Here is a table of points, one per row:
(21, 39, 45, 45, -32, 8, 22, 6, -7, 0, 28, 11, -68, 45, -23, 54, -9, 3, 2,
 -20, 11, 7, -7, -23)
(18, -13, 39, -39, 7, -12, -43, -19, 3, -17, -9, -50, 6, 18, 80, 24, 83, 15, -17,
 9, -31, -1, 4, -26)
(-16, 55, 22, 31, -68, -75, -20, 24, 5, 19, -36, -5, 0, -59, -16, -19, 4, 24, -15,
 23, 0, -52, 11, -10)
(42, 13, 45, 21, -29, -4, -30, -3, -34, -43, -21, 39, -34, -22, -14, 27, -15, 7, 32,
 -15, -14, -2, 20, 10)
(-8, -23, -1, -1, 16, -24, 16, 9, -15, 3, 24, -2, 8, 18, -44, 4, -16, 33, -44,
 -20, -17, 25, 68, -18)
(0, 62, 72, 17, -50, -9, -26, 1, 1, 74, 59, 13, -7, 52, -2, -10, -5, -1, -18,
 -11, -20, 27, -60, -4)
(-20, -18, -20, -22, -5, 6, 23, 23, 40, -46, -65, 55, -12, -77, 10, 3, 10, 75, 54,
 -62, -44, 6, -71, 41)
(34, 4, -34, -29, 29, 36, -16, -53, -27, 29, -18, 15, -12, 32, -32, -42, -56, 28, -8,
 31, -20, -55, -6, 36)
(-45, -65, -3, 3, 35, 31, -55, 17, 26, 51, 11, -49, -82, 51, -28, 34, 30, 79, 61,
 -12, 17, -33, 27, -5)
(10, 30, 13, -46, 17, -13, 31, -40, 17, 21, 2, -5, 16, 0, 30, 14, 20, -1, 13,
 27, -39, -55, -5, -35)
(-3, -88, 16, -33, 33, -35, 53, -44, 29, 35, 50, 17, 3, -20, 20, -3, 44, -8, -21,
 -2, 63, 16, 27, 62)
(-10, -1, -36, 33, -22, -44, 10, -10, -30, 74, -45, -24, -3, -22, 25, -28, 18, 27, -16,
 -21, 34, 23, -10, 7)
(3, 54, -64, -10, 34, 12, 26, -16, 23, 16, 19, -9, 9, -9, 38, 16, -10, 11, 8,
 -47, 2, 2, 41, -26)
(-12, 16, -9, 8, -14, 39, -46, -17, -17, -41, -18, -52, -2, -2, 18, 19, -15, 11, -27,
 10, 19, -28, 5, -5)
(32, 20, 26, -12, -17, 37, -6, -1, -5, -30, 4, -35, 17, -25, 16, 7, -18, 12, -16,
 41, 27, 3, 7, 33)
(5, -22, 40, 31, -20, 63, 28, -17, 38, -4, 13, -25, 23, -14, -14, -26, -87, -56, -46,
 -30, -9, -22, 22, 54)
(7, 12, -43, 39, 0, 46, -54, -8, -8, 11, 40, -9, -68, 3, 27, -5, 3, -16, 11,
 -7, 15, 9, 22, 11)
(-2, 14, -26, 96, 2, -43, 63, 24, -38, 15, -44, 8, 42, -45, -17, 37, 16, 44, -12,
 4, -15, 18, -17, 52)
(-32, -45, -55, -17, 25, -51, -27, 22, -31, -21, 39, 22, -48, 56, 33, -10, -38, -20, -42,
 -29, -51, -34, -63, 22)
(-40, -30, -3, 76, 16, -49, 7, -5, 36, 13, 4, 25, -20, -49, 12, -8, -66, -12, 35,
 41, -41, 13, 2, -56)
(-73, 5, 40, -34, 18, -9, -22, 52, -10, -4, -51, 24, 37, 17, 37, 27, -31, 34, -40,
 30, -2, -6, 25, -4)
(3, -7, -2, 5, -21, -35, 8, 2, -1, 8, 6, 29, -18, -2, -17, 10, -36, -5, 52,
 -38, 54, -51, -13, 34)
(15, -25, -11, -43, -33, -44, 14, -7, -4, -52, -50, -13, -21, -4, -20, 11, 7, -75, 11,
 0, -1, -8, -1, 5)
(-42, 25, -18, -1, -9, 49, 41, 59, 18, 55, -84, 9, -38, 0, 17, -41, 21, -28, -16,
 2, -11, 12, 25, -21)
(-54, -1, 20, 6, 47, -9, -53, -33, 53, -54, -16, -12, 16, -28, -50, 45, 9, -32, -20,
 19, 53, -6, -21, -20)
(79, -44, -4, 9, -1, -17, -35, 61, 14, 34, -30, -37, 59, -21, -7, -46, -7, 4, 12,
 -37, 48, -54, -14, -50)
(-14, 6, 44, -26, 49, 56, -17, 48, 16, -3, 40, 55, 18, -25, 51, -55, 21, -12, -24,
 5, 57, 48, -26, -24)
(-14, 35, -3, 20, 27, -43, -11, 7, -12, -10, -33, 49, 33, 95, 39, 29, 5, -49, 61,
 7, 28, -17, -5, 30)
(-14, 17, -44, 26, 13, 1, 6, -45, 22, -31, 19, -2, 35, 73, -50, -25, 4, 25, 48,
 34, 66, -12, 9, -37)
(10, 46, -56, -1, 10, 19, -5, 45, -13, -31, 24, 4, -27, -4, 48, 42, -14, -10, -23,
 -19, 36, -21, -17, -48)
(-9, -18, -17, -9, 31, -3, 11, -53, -85, 58, -59, 21, 25, -23, 25, 51, -35, -32, 21,
 -10, 14, 31, 12, -23)
(54, -68, -26, 30, -64, 39, 37, -45, 40, 29, -39, 44, -9, -27, 1, 14, 23, -3, 0,
 17, 13, 46, 32, -69)
(-14, -22, 19, -14, 22, -29, -5, 23, -26, -7, 75, 39, 23, -15, -26, -27, 31, -27, 1,
 -27, -11, -31, 9, 4)
(42, 1, -7, 9, -20, -14, 40, 15, -46, -60, 13, -23, -2, 43, -10, 1, -3, 30, 27,
 20, 38, 22, -44, -2)
(1, -12, 1, -40, -17, -10, -26, -99, -26, -21, 28, 20, 0, -14, 3, -61, -19, 43, 27,
 8, -24, 6, 16, 1)
(59, 21, -16, -55, 62, 47, -35, 34, -34, 8, 9, -25, 42, -40, -19, 15, 14, -23, 9,
 -20, -10, 3, -11, 31)
(-38, 26, 76, -14, -37, 18, 53, -7, -60, -18, -2, -20, -21, 29, -10, -8, 6, 101, 13,
 -40, 58, 1, 27, -10)
(-25, -6, -10, -24, -62, -6, 22, -17, 11, -1, 35, -40, -3, 8, -22, -27, -14, -17, 39,
 20, 6, 39, -20, -13)
(30, -4, 21, 1, 34, 8, 40, -27, -52, -7, 35, -8, -20, -23, 50, 24, -2, -25, -19,
 -11, -29, -9, 13, -47)
(23, -48, 4, 30, -36, 18, 7, 7, -50, 11, -10, 45, 50, 1, 30, -24, 29, -39, 8,
 51, -3, -33, -10, -37)
(0, 13, 9, 10, 61, 5, 18, 26, -26, 5, 25, -14, -15, -30, 19, -20, -36, -20, 39,
 47, -45, -27, 65, 16)
(-17, 43, -27, -32, 38, -13, -14, 29, -14, 33, 65, -10, -1, -30, -67, 14, -28, -15, 28,
 10, 20, 67, -6, 0)
(21, -3, -26, 38, -39, -34, -13, 17, 66, -40, 16, -14, 36, 47, 51, -7, -16, 8, 2,
 -10, 7, 45, 84, 66)
(19, 21, 6, -35, -20, 18, 18, 11, 27, 12, -30, -23, -33, 43, -24, 44, 25, -22, 11,
 36, -14, 5, 11, 75)
(-17, -49, -27, 2, -13, 42, -26, 1, -21, -44, 7, 23, -8, 3, -77, 9, 44, -36, -50,
 46, -40, -4, 18, -5)
(64, -25, 21, 22, 61, -8, -52, -10, -2, -30, -8, -5, -12, 7, 28, -56, -25, 36, -31,
 -13, 16, 37, 6, 40)
(0, 17, 22, -31, 14, -11, 8, 31, -24, -27, -29, -43, -22, 31, -38, -77, 34, -54, 54,
 -54, -31, 69, 17, -7)
(-21, 3, -34, 10, -13, -43, 7, 50, -23, -33, 11, -55, -46, -5, 12, -42, 19, -6, -51,
 61, -5, -21, 12, 10)
(37, 69, 14, -47, -19, -18, -43, -21, 20, 29, -22, 77, -29, 1, -20, 8, 24, -24, -34,
 27, 22, -11, 67, 23)
(-15, 55, -9, 78, 22, 56, 85, -41, 48, -14, -4, 13, 44, -18, 10, -31, 86, 25, 16,
 -13, -60, -47, -50, 43)
(5, 1, 2, -21, -4, -1, -14, 14, 19, -36, 30, 0, 70, 1, -57, 31, -8, 7, -16,
 -86, -41, 8, 37, -39)
These points spread out most along one direction. Take the direction at right angles to it along which they spread out most. Go by this last direction. For each point below, how far along it does it lie, from 0 to 99? 50 is the average, and the first point above lies past it. One standard deviation of the points above along it is 16.
(11, 6, -11, -8, 43, -16, 43, -27, 34, 2, -36, -23, -31, 32, -24, -10,
 -35, -30, -120, -29, 39, -23, -46, -12) 44
(11, 6, -44, -6, -10, 12, -5, -18, 28, 2, -30, 70, 14, -10, -35, -36, 34, 38, -9,
 0, -57, 36, -66, -49) 41
(-26, -7, 13, -72, -30, 8, 6, -25, 26, 3, 18, -13, -15, -64, 33, 18, -13, -14, 21,
 24, 29, 7, -39, 9) 43
(-17, -3, 38, 4, -33, 10, -35, 2, 53, 15, 26, 1, 20, 8, 23, 5, 2, -40, 17,
 -36, 0, -66, -6, -28) 48
(-44, -21, -8, -10, -23, 20, 20, 2, -25, 19, 1, -35, 41, 60, -6, 4, -41, 11, 43,
 25, -7, -13, -8, 10) 65
(-11, 3, 57, 4, 53, -25, -20, -31, 29, -12, -16, -54, -31, -7, -7, 1, 15, 0, 25,
 28, -18, 36, -32, -17) 55
(51, -28, 42, -28, 15, -10, 54, 62, 51, -14, 14, -4, 5, 32, -9, 49, -52, 18, -7,
 37, -19, 5, 3, -12) 51
(-78, -43, -26, 11, -35, 37, -35, 1, -40, 6, 3, 14, 23, -28, 26, 11, 20, -32, -39,
 -60, -29, 37, -7, 22) 32
(22, 0, -50, 44, -38, 19, -28, 14, 12, 61, 11, -4, 42, -44, -25, 42, 48, 34, -17,
 37, -33, 30, -59, 35) 45
